A = [[116, 136, 127, 130, 142, 119, 128, 156, 139], [118, 109, 104, 134, 125, 126, 127, 150, 112], [142, 102, 121, 117, 110, 129, 134, 137, 132], [120, 107, 108, 125, 122, 129, 124, 145, 120], [133, 146, 146, 121, 142, 124, 130, 128, 138], [122, 141, 129, 134, 128, 133, 124, 103, 117], [134, 140, 146, 123, 140, 123, 134, 142, 146], [130, 115, 122, 124, 130, 121, 130, 156, 130], [142, 120, 146, 115, 125, 119, 134, 148, 146], [122, 146, 141, 134, 132, 133, 124, 103, 122]]
Report the entry just right of the smallest entry.
121
Report the smallest entry.
102
The 4th entry in reading order is 130
Report the entry just right of 118.
109
The entry just right of 109: 104
The entry just left of 112: 150
Report the 1st entry in reading order.
116
The entry just left of the smallest entry: 142

m =
126  127  126  128  132  128  126  129  131
131  125  127  125  130  128  130  130  129
 99  110  134  120  117  148  138  117  127
124  135  131  128  125  127  127  123  125
131  130  127  125  128  125  127  131  127
125  129  125  127  129  129  123  128  127
131  129  127  126  126  129  127  133  132
130  129  128  131  127  129  129  125  125
126  127  134  124  130  124  125  126  127
Indices start at 1.
Find the entry in the bottom-right corner.
127
The bottom-left entry: 126
Find the entry in the top-left corner.
126
Find the top entry of the column that holds the largest entry.
128
The entry at row 2, column 3 -> 127
The entry directly below the centre entry is 129
Find the centre entry.
128
The entry at row 1, column 3 is 126
The top-right entry -> 131
Find the entry at row 2, column 1.
131
The entry at row 1, column 2 is 127
The entry at row 3, column 1: 99
Find the entry directly below 148.
127
Find the entry just left of the centre entry.
125
The largest entry is 148
Find the entry directly above the centre entry.
125
The entry directly above the largest entry is 128

W =
[[136 128 135 125 133 125 131 105]
 [126 129 137 125 132 125 131 128]
 [115 128 128 128 128 129 133 136]
 [112 121 142 120 128 127 137 130]
 [125 125 134 123 129 131 138 114]
 [151 128 134 127 127 128 131 128]
 [121 133 128 131 126 127 132 119]
 [130 136 128 125 129 118 131 109]
 [118 122 132 128 129 128 135 128]
 [106 117 136 129 136 128 134 141]
 [118 125 140 122 129 124 128 126]
 [128 125 142 122 129 138 144 128]
 [123 128 133 123 131 128 137 116]
 [107 118 144 127 134 128 131 128]
 [116 128 134 116 131 128 137 115]]
The minimum -> 105
The entry in the top-left corner: 136
The 3rd entry in reading order is 135
The bottom entry of the column that holds the smallest entry?
A: 115
The fourth-last entry, reading row by row: 131
The largest entry in the last row?
A: 137
The entry directly below the largest entry?
A: 121
The fourth entry in reading order: 125
The entry in the bottom-left corner?
A: 116
The entry just left of 124?
A: 129
The last entry of the largest entry's row?
A: 128
The first entry in the row that holds the largest entry?
A: 151
The third entry on the main diagonal?
A: 128
The second entry on the diagonal from the top-right corner: 131
The 2nd smallest entry?
A: 106
The 3rd entry on the diagonal from the top-right corner?
A: 129
The fifth-last entry, reading row by row?
A: 116
The entry directly below the smallest entry?
A: 128
The fifth entry, reading row by row?
A: 133
The entry just left of the smallest entry: 131
The entry just right of 120?
A: 128
The entry just right of the largest entry: 128
